In the data rows, the value 128 means zero.
Some points:
[141 193 164 146 149 105 170  49 121 177 135 105 135 167 133 156 131 125
 119  83  99 124 135 123 103  81 175 120 146 102  93 165  90 139 166 133
 123 181  99 175  87 119 128 150  74 147 191 134]
[ 70 152 180 103 143 111 158 150 128 137 123  95  98 128 113 184 140 173
 203 140 178 115 147  86 111 185  83 117  93 146 155 151 132 123 105 117
  82 155 168 156  99 143 193 192 103 157 134 110]
[109 197 135 161 131 146  69 107 153  43 136 109 117  90 133  93 125 126
 134 122  91 148 132 149  80 104 167 134 144 125 157 145 140  98  94  55
  58 115 138 182 133  92  99  86 123 168  99 131]
[133  82 199 111 134 150  95 117 118 122 110 152 172 125 134 124 178 195
 124 122 129 164 133 141  88 146 189 148 115 108 169 120  40 137 161 128
 159 112 183 126 112  80 170 132 162 163 120 158]
[147 102 108 139 177  83 166 172  36 169 113 101 158 107 126  74 149 105
 152 134 156 132  69 106 100 112 122 189  78 127 107 120 147 105 113  77
 141 126 131 152 152 133 152  55 123 182 161 139]
[174 157 149 189 150 135 117  71 158 153 125 159  62  97 148  96 111 140
 149  88 188  99 130 154 111 163 117 139 132 187 129 130 175 131 176 146
 149 116 190 126 139 129 139  78 149  88 146  77]
[140 125 138  91 101  92  64 119 152 139  89  90 130  93 135 145 200 165
 164 131 138 168 157 115 129 123 126 165 174 151  57 131 137 151  93 141
 162  77 120  88  69 165  92 104 138 141 178 165]
[ 74  86 109 190 145 183  76 131 155 107 153 143 110 152  98 134 163 132
 148 150 181 148 114 138 131 175 114 129 124 124  89 137 101 154 163 105
 124 144  79 159  92 174  68 117  88 117 145 123]
[128 123 133 178 176 161 141 128  72 135 128  99  70 145 102 139 159 150
 148 139  48 116 116 172 115  93  82 110  94 146 134 138 125 105 138 159
 122 146 118  79  73 138  64 108 186 156  76 125]
[112  68  96 151 134 119 135  77 103 106 140 146 113 169 191 135 162 119
 143  77 142 170 127  78 160 121 138 104 101 114 152 145 140  50 124  67
 142  90 160 147 141 120 124 159 124  64 127 121]
[114 132 124 163 163 119 103 149  87  65 105 151 166 107 171 177  83 156
 149 119 109  93  86 162 143 110 123 141 192 159  97  55 115 148 179 129
 138 122 107 193 144 137 180 124 134 107 147 103]
[193 124  58 128 155 120 120 135 169 108 124 114 105 170 151 127 126 147
  58 125 132  87 127 117  91 154 112 111 150  80 127  97  64  84 147 168
  83 102 183 140 116 194 141 123 122 128 160 190]
[167 157  93 139 107 116 164 126 153  92  96  90 127 136  65 143 105 124
 131 168 134 121  58 112 142 147 162 157  98 125  85 172 194 125 154 154
 106  55 102 159  96 102 134 165 160  82 119 178]
[ 97 151 155 134 120 115 136 128  98 130 104 161 142 151 133  50 138 174
 124 115  65  91 168  72 120 164 117 112 112  93  75 104 132  96 158  91
 110 159 153  71 116 101  93 149 113 102 158 130]
[141 125  85 132 159 132 105 123  60 113 144 159  72 158 118 119 153 123
 119 172 127 108 202 161 143 183 166 141 189 128 135 129 172 142  65 152
 159 156 144 160 170 128 106 157  75 157 152 182]
[148 114 112 128 110 155 203 151 151 131  96 116 181 152 170 157 109 169
 109  90 152 173 179 189 107 158 101 201 101 159 128 121 120 117 143 102
  98 138 126 123 146  89  50 118  90  81 107 161]
[176 122 133 121 101 115 120 171 159 181 165 103 137 139 167  43  68 190
 198 153 118 169 133 104 157 123  94 105 150  97 170 140 143 135 132 151
 117 147  98 159 157 141 108 124 155 131 156 149]
[132 146 183 156 129  89 137  94 151  82 145 143 190 100 106 122 187 131
 103 142 124 174 133 110 165 134 132  77 116 118 127 110 169  95 101 205
 170 143 112 140 152 100 108 102 124 103 133 113]
[107 136 105  55 199 178 156 130 190 129  96 114 137 185  93 118 125  94
 108 143 163 129 163  94 117 145 127 119 164  74 108  74 161 110 136 105
 147 126 113 105 110  75 144  59 150 151 119  72]
[103 151 146 117 135 126 125  82  71 151 204 119 196 116 124 137  94 143
  53 155 199 116 147  86 125 134 134 117 122 173 100 100 129 134 113 118
  80  98 131 120 134 190  85 146 214 129 112 124]
[ 91 186  75 114 117 157 145 120 150 141 186 140  97 111 116 112 103 115
 117 145 126 146 147 119 114  74 128 122  82 137 106 162 115 148 159 114
 221 116 168 161 116 123 127 135 145 129 139 154]
[155 178 159 162 164 128  59 116 124 131  96 146 165 184 110 137 104 120
 103  76 145 150  91 132  92 150  45 106  71  97 161  97 149 159  99 141
 167 123  90 127 153 153 123 147  97 144  98 127]
[109 100 135 174 151 162  99  88 158 199  72 120 150  80 166 114 140  53
 102 122  81  98 158  74 172 150 126 165 130 102 154 145 139 194 128 123
  69 109 118 175 121 141 137 133 140 142  94 149]
[103 127  91  73 100 151  82  46  85 117  59 140  88 108  93  98  63 106
 144  93 162 156 125 131 131 106 113  90 107 147 117 122  98 130 130 159
  99 126  97  89 157  87 152 135 146 152 129 191]
[116 174  65 164  66 145 143 175 127  91  75 136 158 168 131 132 198 114
 144  55 155 109 134 141 127 126 152 116 105 118 124 152 119 153  78 162
 108 181 167 126 158 160 153 122 192 153 144  96]
[ 87 142 131 130 109 154 195 126 108 140 127 141 121 154 156 119 143 161
 125 101 111 169  99 163 177 120  83  71 179 134 140  78 173 197 120 111
 148  88 138 181  99 108 132 141 157 150 142 142]
[165  90 178  99 150 112 173 155 122 112  59 123  99 123 110 117  99  93
  69  93 112 158 144 152 121 136 166  85 169 171 171 176 136 144  91  88
 160 119 141 134  79 209 118 159 112 130 144  85]
[130 107 144 147  70 103 117 147 129 137 108  79  49 133 126 129 111 175
  78 150 155 103 134 107  96 112 148 140 106  81 151  95  93 118  84 113
 176 126  84 191 129 101 119 121 137 121  85 103]
[163  77 104 147 132  64 149  87 167 122 168  97 170 172 122 152 124 100
 194 132 110 103 181 150 158 153 136  97 133 159 158 148 104 112 170 124
 154 128 124 131 126 115 136 106 160 200  86 141]
[109  91 111 127 159 130 127 143 120 133 134 122 129 106 109 181 148 168
  87 165 108 157 192 118  80  57 122 112  84 142 140 143 186 161 145 184
  85 103 178 131 191 112 159 117  69 131 157 116]
[124 122 135 124 131 172 154 166 100  63 121 129 138  80 156 110 113 100
 118 156 158 164  82  58 140 156 142 122 159 113 176 161 106 112 190 177
 161 152 132  99  98 133 108 105  89 147 140 143]
[ 67 129 121  76 151 125 127 159 173 125 140 161 150  79 102 163  87 122
 131  69  87  74 134 108 123 111  60 166 150 145 140 183  95  81  81 136
 171 123 131 167 140 147 120  96 139 110 131 179]
[ 87 130  91 161 152 110 103 205 138 199 139 181 126 137 171 164 127 155
 125  93 147 141 124 136 130 117 194  80 150 122 121 153 166  73 127 131
 123  64  86  52 108 110 157 142  99 154 105 135]
[138 156  77  88 170  94 103 150 170 128 118 192 130  87 108 132 107 119
 158 162 117 187 110 168 131 100 162 162  77  99 156  87 131 129 151 110
  89 160 150 136 110 156  86 195 155 157 143  97]
[128 100 101 108 112 137 107 160 117 109  99 111 160  91 213 111 104 123
 115 167 115  88 159 151  79 152  83  73 106 134  96 176 146 127 131 156
 132 138 112 144  82  68 134 167 163 118 135  65]
[116 183  98 112 104 100 129 126 115 107 152  68 165 130 130 123 117 114
 154 162 104 103 126 146 126 157 127  80 125 175 190 107  80 147 112  85
 116  85 119  71 124 132 147  99  50 101 143 128]
[182 155  86 110 126 164 100 162 110 164 172 131 156 124  58  95 123 153
 121  95  69 141 132 113 172 191 162 142  99 185 103 145 109 148 113 132
 171 115 143 146 108 113 189 136 107 101  77  98]
[124 153 129  97 192  95 165 158 129  98 165  95  63  91 129 116 186 151
  93  85 143 161 129 121 173 147 111 150 160 110 119 168  76 165 145 142
  78 125  57  90 199  99 126 139 160 103 117  98]
[160 131 179 157  78 137 150 151 127 115 136 148  82  77 104 153 147  54
 122 133 110 169 193 156 131 154  79 101 106  98  65  74 105  68 149 101
 115  99 109 138 166 152 166 148 124 162 143 155]
[ 99 100 101  71 120  82 105  86 122 122 133 124 106 136 162 115 144 102
 113 122  94 119 119 143 113 157 155 175  94 145 136  92 129 113 133 153
 160 138  43 130 155 165 116 156 135 124 173  70]
[127 110 144 129  91  97 135 145 110 112 127 199 121 179  88 143 101 103
 170 160 115 100 126  91 140 107 130 129 116  88 109 165  72 215 139 117
 112  46 150 129 164 121  76  96 129 101 117  81]
[ 85  68 126 143  87 144  92 134 109 159 162  78 149 109  33 135 104 125
 112  97 131 132 121 183 124 130 127 130 154  69 170 142 154 116 156  95
  96 164 117 113 116 122 161 110 155  66 212 114]
[ 98 152 160  84  89 113 136 120 138 161 171 122 123 105 173 124 175  65
 119 124 120  74  65 181  87 169 135 132 113  82 150 120 156 174 164 139
 149  99 166 118 139 125 116 127 119 116  90 174]
[133 118 129 147  83  93 144 129 154  96 108 152 115  98  96 154 101 179
 106 111 116  62 134  82 135 126 138 135 127 150 160 104 202 169 181  79
 158 163 108  73 154 145 113 124 148 172 128 159]
[ 98 111  77 157  70  63 160  79 131 154 124 158 111 106 136 118 107 135
  99 166 125 193 111 125 116 114 108 142 165 114 111 121 115 141 109 141
 110 191 138 113  88 157 179  66  95 119  35  96]
[157 108 133 135  90 134  71 151 125 111 165  67 120 163 159 163 110  92
  85 103 127 147  84  96 182  86  80 175 150 152 110 120 133 126 136 133
 136 143 193  85 124  70 112 174  91 202 144  86]
[ 91 112 168 104  88 149 160 133 133 142 123 147 126 144  97  76 137 124
 133 105 134  91 125 145 162  99 153 153 131 179 153  86 133  65 140 216
  75  91 115 170 100 132  92 118  71 155 123  97]
[160 151 123 128  95 172 130 121 130 171 109 158 140 166 113 139 200 111
 147 192 105 147  94  86  39 102  94 150 208 187 175 153 125  87 142 112
 142 131  94 118 179 128 153 178 159 102 121 121]
[199  95  89 141 135 164 179  76 150 138 135 161 160  42  99 122 159 154
 141 143 171  52  88 139 143  85  99 108 127  95 131 120  96 130  62  93
 124 132 110 105 114  96 122 167  84 156 144 100]
[109 104 162 151 140  90 142 107 150 141 162 150 147 147 114 128  58 115
 137 151 118 134  73 168  89 186 143 144 168 118  82 184 115  98  61 156
 125 136 158 115 170 107 126 133 131 163 134 117]
[ 75 126 160 162 162 116 145 129 183 100 118 116 133 165 127  55 126 127
 102 193 129 104 122 172 200  90 107 178 103 156 126 132 113 132 112 103
 151 126 151  88 126 138 192 169 135  91 127 159]
[169  85 148  34 147 128  94 118 105  96 149 126 136 143 131 131 167 154
 163 104 105 116 109 139 132 104 105 110 143 102  84 132 184 117 146 108
 105 166 167 139 134 169 126 131  94  88  58 130]
[133 148 158 105 107 238 135  95 137 144 109 100 121 140 172 157  99 168
 134 172 116 114 115 158 184 120 175 117  95 104 107 166 144 119 131 115
 148 123 107 101 192 203 150  83 134 156 115  96]
[139 124 128 157 153 178 159 125 109  96 168  92 113 111 144 148  77  99
 199 100 112 139 162  87  84 105 164 192 143  70 142  49 129 138  80 173
 142 121 121  78  91 137 128 160 153  68 115 130]
[119  78 141 135 136 131 116 184 164 144 122  80 142 119 126  95 129  84
 152 114 161 130 118 118  98  83 185  61 139 175  58  93 109 165 140 129
 131 185 113 124 170 137  97 157 114  94  91 160]
[165 108 158 110 129 143 126 145 151 132 152 175  81 156 165 184 132 113
 110 151 101 139  72  97 142 149 150  94  76 192 138  99 124 143  69 116
  80 182 119 126 100  84 136  58 151 101 184 167]
[180 158 175 102 110 103 114 154  85  99 162 182 144 164 146 115 126  94
 123 132 201 105 199 160 138  67 130 162 126 120 150 173 146 131 129 127
 115 148  73 124  69 120 166 109 132 122 116 151]
[127 193 130 129 139  92  94 141  87 203  66 106 122 107 120 192 122 104
 139 165 157 102 136 143 209 122 127 121 156 121 151 116  95  96 129 129
 153 154 182 125 136  98  95 121 145  67 105 129]
Along one direction, these points spread out more than along any other. Take the direction at right angles to it along which they spread out most. Go by this last direction. How far along it is each point below, from 0 to 99? The average is 50, and the first point in the table lies past the average. One standard deviation of the points above along it is 16.
[114 132 124 163 163 119 103 149  87  65 105 151 166 107 171 177  83 156
 149 119 109  93  86 162 143 110 123 141 192 159  97  55 115 148 179 129
 138 122 107 193 144 137 180 124 134 107 147 103] 44
[193 124  58 128 155 120 120 135 169 108 124 114 105 170 151 127 126 147
  58 125 132  87 127 117  91 154 112 111 150  80 127  97  64  84 147 168
  83 102 183 140 116 194 141 123 122 128 160 190] 44
[109 100 135 174 151 162  99  88 158 199  72 120 150  80 166 114 140  53
 102 122  81  98 158  74 172 150 126 165 130 102 154 145 139 194 128 123
  69 109 118 175 121 141 137 133 140 142  94 149] 34
[124 153 129  97 192  95 165 158 129  98 165  95  63  91 129 116 186 151
  93  85 143 161 129 121 173 147 111 150 160 110 119 168  76 165 145 142
  78 125  57  90 199  99 126 139 160 103 117  98] 27
[138 156  77  88 170  94 103 150 170 128 118 192 130  87 108 132 107 119
 158 162 117 187 110 168 131 100 162 162  77  99 156  87 131 129 151 110
  89 160 150 136 110 156  86 195 155 157 143  97] 28
[133 118 129 147  83  93 144 129 154  96 108 152 115  98  96 154 101 179
 106 111 116  62 134  82 135 126 138 135 127 150 160 104 202 169 181  79
 158 163 108  73 154 145 113 124 148 172 128 159] 44
[116 174  65 164  66 145 143 175 127  91  75 136 158 168 131 132 198 114
 144  55 155 109 134 141 127 126 152 116 105 118 124 152 119 153  78 162
 108 181 167 126 158 160 153 122 192 153 144  96] 60
[141 193 164 146 149 105 170  49 121 177 135 105 135 167 133 156 131 125
 119  83  99 124 135 123 103  81 175 120 146 102  93 165  90 139 166 133
 123 181  99 175  87 119 128 150  74 147 191 134] 59
[119  78 141 135 136 131 116 184 164 144 122  80 142 119 126  95 129  84
 152 114 161 130 118 118  98  83 185  61 139 175  58  93 109 165 140 129
 131 185 113 124 170 137  97 157 114  94  91 160] 30
[199  95  89 141 135 164 179  76 150 138 135 161 160  42  99 122 159 154
 141 143 171  52  88 139 143  85  99 108 127  95 131 120  96 130  62  93
 124 132 110 105 114  96 122 167  84 156 144 100] 47
[169  85 148  34 147 128  94 118 105  96 149 126 136 143 131 131 167 154
 163 104 105 116 109 139 132 104 105 110 143 102  84 132 184 117 146 108
 105 166 167 139 134 169 126 131  94  88  58 130] 57
[ 87 142 131 130 109 154 195 126 108 140 127 141 121 154 156 119 143 161
 125 101 111 169  99 163 177 120  83  71 179 134 140  78 173 197 120 111
 148  88 138 181  99 108 132 141 157 150 142 142] 64
[ 87 130  91 161 152 110 103 205 138 199 139 181 126 137 171 164 127 155
 125  93 147 141 124 136 130 117 194  80 150 122 121 153 166  73 127 131
 123  64  86  52 108 110 157 142  99 154 105 135] 70
[176 122 133 121 101 115 120 171 159 181 165 103 137 139 167  43  68 190
 198 153 118 169 133 104 157 123  94 105 150  97 170 140 143 135 132 151
 117 147  98 159 157 141 108 124 155 131 156 149] 47
